In the rows, 128 means zero.
The rows below come in pairs that one turn or mirror swaps. Which row does each named row swap with?
The rows were stretched afterwards, more along some directions than others.
q703: [149 139 101 118 121 116 123 132 127 119 112 123 126 136 142 134 121 120
 121 124 154 128 140 156 131 124]
q811: [103 110 148 120 130 120 144 120 132 104 154  68 153 137 122 109  95  98
  83 120  95  93 147 110 141 121]
q652: [104 119  99 118 133 106 126 100 136 119 147  99 164 176 112 124  86 124
  87 129 142 166 173 110 126 129]
q365: [126 136 103 154 123 112 119 119 108  76 179 136 178 159 109 162 128 116
 107  77 138 131 129 112 115 132]
q10: [ 76 106  94 135 131 129 141 144 130  93 122 112 127 108 126 107  94  87
 117  89 130 124 123 101 140 147]
q755: [148 142 119 124 128 149 127 156 149 103 139 103 129 108 161 151 125  53
 125 128 127  83 133 141 165 120]
q832: [124 115 145 138 108 128 147 137 103  96 165 142 156 148 115 108 129 121
 115 102 113 116 151 136 117 121]
q846: [117 122  88 142 132 113 122 103 118  96 116 136 162 128 135 104 108 139
 119  81 140 160 140 132 115 121]
q506: [125 139 126 112 114 147 131 173 126 114 111 159 114 109 131  90 158  99
 125  81 140  96 139 148 173 127]
q292: [117 125 129 144 119 117 102  97 123  68 173 124 163 161 132 142 103 123
 108 105 114 136 149 101 134 129]
q886: [ 93 128 114 115 130 104 119 102 133 132 184 112 164 165  88 136 134 119
  89 111 137 147 151 111 134 134]
q314: [113 131 127 137 145 113 137 121 133  95 129 102 139 132 127 115 106  99
 105  89 141 123 183 112 160 121]
q138: [123 155  81 116 123 111 120 134 119 141 117 124 136 111 138 132 135 126
 123 121 157 123  90 140 104 123]
q476: [108 129 163 116 136 149 130 146 144 116 147 109 146  79 126 131 144  84
 106 119 129 103 168 138 166 115]
q949: [ 99 140 103 137 127 106 167 145 113 123 150  74 134 123 141 111 124 112
 110  99 125 120 147 121 111 112]
q209: [130 162 132 127 143 123 135 108 141  92 189  85 173 143 131 155  97 101
  92 122 128 118 147 109 140 112]
q425: [132 128 118 129 108 147  80 172 121 160  84 129 105 102 147 137 166 103
 104 106 126 135 122 129 137 121]
q912: [138 161  81 118 104 153 106 160 146 121 126 167 125  92 149 156 151  99
 154 114 158 105  94 148 165 125]
q551: [122 172 105 130 152 128 148 127 152  95 168 119 161  76 121 134 109  73
 130 115 140  61 103 128 147 128]
q897: [115 134 112 140 103 127 119 117 101  78 115 131 156 146 122 153 111 137
 134  82 145 132  99 132 113 151]
q883: [107 162  90 134 117 111 147 144 119 143 159 107 144 111 118 107 153 126
 104  88 139 116 122 128 100 104]
q749: [115 138 105 149 123 126 135 113 126  61 153 100 143 154 154 147  75  84
 112  94 129 136 146 107 144 138]
q401: [ 98 149  84 128 136 127 135 143 130 113  96 111 136  94 112 115 125 102
 109  98 161 123 107 122 111 123]
q303: [116 123 132 126 144 125 117 118 142  82 143  99 162 107 132  99 127  96
 111  91 133  93 139 134 123 125]
q288: [146 132 133 140 139 144  96 125 129 118 111 118 144  95 153 139 133  97
 118 121 105  89 109 108 144 120]
q898: [118 140 134 136 143 109 131 119 115 125 108 117 178 141 125 105 137 121
 111  73 136  99 125 128 134 131]
q744: [100  92 140 135 104 131  89 132 128 134 150 120 147 141 103 122 144 142
  80 105 131 169 163 115 108 124]
q11: [126 159 103 127 102 142 113 156 132 145 154 129 139  81 135 130 169 118
 119  91 123 111 100 134 135 105]
q276: [ 99  93 152 126 108 129  99 114 111  81 128 107 141 128 144 127  86 126
 105 106 118 136 137 116 135 149]
q946: [128 131 120 132 120 144  92 141 121 132  84 128 128 106 145 155 144 125
 137 112 159 133 101 143 113 125]
q67: [149 191  75 130  99 129 122 116 129 118 159 151 130 131 160 167 128 135
 149 106 148 131  90 151 118 107]
q707: [117 162 135 143 122 148  95 129 124 117 148 150 162  77 134 162 141 103
 110 100 141 116  91 122 143 152]
q469: [118 146 133 119 133 158  97 121 142  93 134 121 170  79 129 155  91  79
  97 121 128 110 115 128 172 144]
q399: [ 95 159 123 145 141 119 147 119 119  70 175 134 175 135 104 108 118 111
 113  91 134 101 112 107 113 140]
q785: [122 126 171 148 122 157 113 167 110  90  98 122 152  79 120 112 152 107
 109  56 144  99 151 141 139 119]
q738: [121 136 130 158 114 139 111 146 108  93 106 140 163 123 116 122 152 145
 121  46 160 146 145 127 112 114]
q361: [109 126 113 131 109 160 106 182 140 131 137 125 125 100 141 197 171  80
 132 113 157 131 127 126 180 134]
q930: [112 157 121 129 136 142 113 129 128  99 130 157 183 114  88 154 140 105
 122  75 180 116 110 139 145 147]
q981: [140 160 119 137 104 159  88 164 121 140 100 169 151  78 119 144 168 123
 106  69 163 125  98 157 136 120]
q151: [107 105  73 130 109  99 127 105 128 109 148 118 115 169 120 107  92 134
 130 108 120 129 110 110  85 128]
q858: [101 122 133 113 109 123 145 127 125 107 169 101 137 116 140 130 105 132
 119 118 127 129 140 139 137 128]
q452: [128 186  85 147 119 117 133  91 122 104 158 144 179 135 120 130 134 149
 138  66 155 114  98 146  89 117]
q375: [113 105 137 150 114 133 100 137 117  94 141 127 148 154 104 142 138 138
 110  81 155 157 164 130 105 138]
q767: [140 173 107 130 112 140 104 162 129 165 143 124 129 103 136 173 177 109
 110 103 142 121 108 151 148 116]
q838: [113 163 114 133 139 133 148 137 118  92 176 141 183 113  92 134 126 102
 103  97 158 111 111 118 124 146]
q606: [126 183 111 145 135 120 164 109 108  68 143 158 192 122 109 119 102 124
 120  50 165 108 131 146 122 123]
q673: [128 148 148 150 132 150 142 167 103  75  99 110 152  69 144 122 126  89
 124  61 137  80 127 147 141 125]
q402: [134 150 112 131 130 138 109 151 138 148  97 107 112  95 147 157 148  90
 134 123 130  87  84 132 138 111]
q971: [119 141 118 139 160 113 157 141 125 115 135  93 165 122 123 117 120  80
 103 102 118  75 119 116 133 118]
q922: [128 163 124 145 100 168 139 178 101 102  92 181 137  82 138 143 149 104
 146  67 163 118 105 160 159 130]
q814: [106 111 158 123 126 149 123 162 118 113 125 121 137 125 113 129 145 100
  87  95 150 152 185 114 176 140]
q868: [148 120 136 121 107 152  77 144 124 123 111 165 129 114 117 161 170 133
 126 109 155 138 140 148 143 124]
q802: [128 147 137 139 132 152 133 128 136 112 127 116 182  92 165 157 110 101
 134 105 122  98 111 146 183 124]
q53: [124 119  95 119 100 108 111  99 115 131 153 118 128 158 144 126 103 147
 116 116 112 139 108 128 102 125]
q61: [105 161 108 148 108 136 120 122 117 103 178 154 180 141  95 196 129 136
 129  88 159 152 115 121 106 140]
q355: [134 110 120 128 108 122 107 138 115 131 115 166 137 150 119 104 151 142
 114  84 161 148 164 141 121 137]
q762: [109 173 102 137 136 116 137 112 130 103 131  96 162 121 157 130 117 106
 111  68 147 119 120 128 150 122]
q271: [137 169 140 142 139 129 130 139  99  87  92 133 161  90 131 140 137 132
 120  69 172 126 129 159 123 116]
q316: [124 138 110 114 120 156 108 148 145  88 123 129 119  96 135 135 116  96
 117  97 163 143 148 130 155 125]
q531: [139 142 148 126 119 147  97 135 137 147 113 115 135 106 142 134 184 119
 121  93 134 113 155 156 149  99]
q625: [153 120 156 129 102 157  89 134 130  87 127 140 123 129 155 152 135 123
 139 106 134 128 155 154 142 112]
q129: [ 78 131  82 125 127 115 114 113 130 115 133 136 146  96 115  93 123 116
 120  86 139 125  85 111 108 153]
q36: [108 119  95 142 101 125 115 127 117 106 153 136 149 152 123 126 102 130
 119 101 124 130 101 111  89 147]
q566: [113 137  97 113 109 112 118 133 125 161 137  88 122 143 134 160 158 123
 115 145 123 137 110 126 120 123]
q327: [112 129  45 128 108 118 132 116 135 136 131 137 119 142 147 120 107 135
 146 119 139 138 100 103 113 131]
q423: [146 144 124 119 105 145  93 159 121 152 132 160 135 120 107 170 186 121
 115  94 146 140 151 153 138 111]
q42: [115 160  90 132 108 119 119 105 126 134 181 137 155 153 121 189 132 150
 126 129 149 152 103 117 119 131]
q876: [106 131 141 135 120 134 113 108 131  81 151  90 145 118 155 172  78 104
 109 133 122 135 127 117 158 151]

q303 is swapped with q762
q785 is swapped with q883
q922 is swapped with q832
q327 is swapped with q288
q707 is swapped with q355
q673 is swapped with q949
q551 is swapped with q314
q876 is swapped with q703

The rows below come in pairs that one turn or mirror swaps. Which row does each named row swap with?
The rows were stretched afterwards, more along some directions than others.
q470: [125  63 132 126 139 146 119 106 122 148 115 123 115 115 134 148 151 115
 169 156 133 114  91]
q439: [119 125 138 138 150 150 137 101 130 123  90 123 119 147  98 142 128 123
 158 123  88 141 100]
q200: [120 149 145 132 135 149 131 113 153 127 105 154 117 146 100 125 113 133
 159 122 105 137 146]
q556: [116  58 135 127 150 153 134  92 116 158 111 125 123 116 132 154 161 104
 185 150 129 127  94]
q991: [123 141 133 143 139 143 138 108 147 153 111 172 124 142 109 123 117 133
 173 119 104 140 156]
q586: [128 131 130 132 140 142 131 103 135 117  93 121 122 146  95 151 115 130
 130 115 113 140 103]
q246: [120  65 132 124 145 147 119 104 122 146 111 125 118 122 130 149 146 115
 168 154 132 112  91]
q357: [118  55 130 128 149 155 138  88 121 162 110 123 113 116 128 154 166 101
 191 155 125 131  93]
q227: [112 104 148 130 138 160 133 107 126 126 100 129 112 128 115 152 162 114
 170 129  91 128 115]
q244: [128  76 141 129 151 146 128 105 135 159 136 156 116 115 146 109 125 111
 194 151 121 113 121]
q882: [119 114 134 134 150 150 135  98 132 123  91 117 113 142  95 143 135 117
 159 128  88 144  95]
q938: [131  71 115  94 179 146 137 110 129 144 131  97 102 109 118 112 137 105
 169 166 141 131 114]
q347: [120 130 139 105 116 161 124 131 124 126 115 127 115 112 136 153 175 122
 134 112 144 126 178]
q907: [129  96 146 124 123 147 122 106 143 151 141 166 120 114 156 123 126 119
 167 126 140 110 140]
q44: [135 148 131 128 116 141 122 111 145 121 112 150 131 139 118 149 112 134
 116 101 142 131 144]
q215: [129 128 144 141 114 143 117 110 143 142 131 184 134 130 142 132 113 132
 144 106 139 116 159]
q487: [155 122 107 112 142 154 133 130 126 131 140 123 105 121 137 115 135 123
 131 127 134 126 158]
q781: [130 129 125 133 144 143 132 104 133 118  96 117 120 144  95 144 122 127
 134 123 106 143  98]
q512: [125 122 136 100 121 161 125 135 128 121 111 123 111 118 126 154 173 123
 131 118 142 127 180]
q337: [152 108 117 104 149 158 138 114 126 129 144 113 107 117 138 117 144 112
 135 122 140 137 157]
q105: [110 108 159 110 142 153 125 113 143 116 114 129 123 117 118 139 136 112
 141 133 129 120 117]
q107: [114 106 151  89 142 157 128 106 134 106 120 106 118 106 124 140 151 102
 124 116 151 129 136]
q92: [127 119 131  87 139 155 129 127 133 124 110 106 114 116 116 144 164 119
 127 130 161 137 172]
q700: [133  91 122 130 140 136 115 121 127 136 111 127 111 134 122 132 120 129
 154 150 124 111 103]
q346: [134 149 144 139 105 147 116 113 140 130 124 173 136 129 145 144 113 135
 129  96 141 125 155]
q252: [129 125 130 131 146 142 133 102 133 114  99 115 117 143  94 145 118 127
 138 121 104 142  96]
q816: [127  73 141 131 158 155 129 106 138 154 136 150 118 119 140 109 128 109
 191 161 114 110 106]
q726: [114 108 151  95 149 154 128 105 139 111 113 114 121 107 119 140 143 104
 130 121 144 130 131]
q289: [130 105 146  92 141 172 137 102 126 110 133 114 118 103 142 142 160 100
 121 100 148 139 146]
q16: [120 130 137  97 119 160 123 133 125 121 113 123 107 111 134 152 166 128
 128 112 154 130 186]
q787: [136 107 119 135 142 133 113 128 127 134 112 130 109 140 117 127 118 132
 155 150 117 115 108]
q127: [121 131 137 137 137 149 140 108 146 151 103 155 114 135 107 130 120 134
 179 123 116 146 150]
q232: [121  74 140 132 151 147 131 104 137 162 136 148 111 115 144 110 126 113
 198 156 121 112 117]
q842: [107 109 155 131 132 157 127 110 121 130 102 136 116 124 124 151 158 120
 168 117  99 124 125]
q30: [112 126 157 124 138 151 122 115 151 122 103 143 124 131 108 125 118 126
 149 129 112 123 122]
q434: [123  68 131 122 168 150 137 102 135 154 129 125 108 118 125 106 125 107
 187 165 117 122  94]
q942: [136 131 144 135 112 146 125 110 146 133 133 174 126 127 149 136 115 126
 142 104 147 121 153]
q486: [113 110 147 120 119 153 123 125 126 123 110 125 104 118 133 159 172 119
 157 120 111 121 145]
q587: [124 130 128 143 137 150 139 106 138 164 108 159 121 132 120 129 127 132
 186 129 111 145 145]
q857: [128  66 119 107 181 149 136 101 130 151 125 109 106 112 118 110 130 104
 177 167 137 129 108]
q686: [121 118 139  98 128 162 126 132 125 126 109 120 116 113 124 152 168 118
 135 124 149 130 176]
q131: [125 130 126  86 131 154 127 133 134 120 115 108 109 113 120 148 166 122
 122 128 160 133 175]
q923: [115 146 156 125 132 147 120 118 150 115 103 150 123 134 107 127 113 136
 141 118 115 123 141]
q750: [133 147 142 133 113 142 121 108 140 128 121 169 134 131 135 144 109 133
 126  91 150 130 161]
q675: [131 151 145 137 105 140 121 110 145 134 128 173 135 127 148 139 113 132
 133  91 148 128 159]
q411: [111 121 152 121 118 159 125 127 117 124 111 137 116 118 140 153 165 124
 155 111 119 120 160]
q478: [155 119 107 116 138 153 130 132 127 128 133 123 101 133 130 119 138 125
 135 129 128 127 160]
q612: [114 140 158 125 130 143 122 120 152 114 111 145 121 129 113 133 116 128
 141 119 116 123 138]
q664: [122  92 127 134 144 158 145  89 132 167 114 144 116 125 121 139 148 113
 193 134 117 144 131]
q690: [114  57 136 123 148 149 134  90 120 157 108 120 117 115 131 153 161 103
 187 151 133 125  92]
q610: [135  91 104  92 170 150 134 120 133 142 108  93 102 123 102 122 143 115
 152 169 158 144 129]
q952: [148 126 110 126 129 136 117 145 125 126 127 125 101 130 129 124 125 139
 139 140 122 117 140]
q40: [126 123 126 135 142 148 142 100 138 162 111 155 116 128 117 130 130 127
 182 125 122 147 150]
q169: [112 137 154 130 135 140 120 118 154 119 103 155 123 139 104 129 111 129
 149 121 109 123 140]
q529: [145 106 117 105 142 156 136 116 123 131 145 114 105 115 142 121 142 111
 138 119 142 137 159]
q905: [123 132 132 145 138 147 138 106 139 159 114 159 121 135 116 129 122 133
 184 126 114 147 149]
q149: [151 129 107 119 139 144 126 136 123 132 132 123 106 131 128 120 126 131
 136 126 131 131 159]
q480: [135 114 115 135 135 138 117 132 126 129 114 123  99 143 121 129 123 136
 152 142 115 118 128]
q455: [123  78 139 135 147 147 127 104 141 156 137 161 114 119 142 110 125 115
 190 148 116 106 123]
q507: [151 126 109 110 138 147 129 132 125 128 136 122  97 123 137 122 135 123
 135 124 137 136 167]

q337 is swapped with q92
q347 is swapped with q149
q289 is swapped with q610

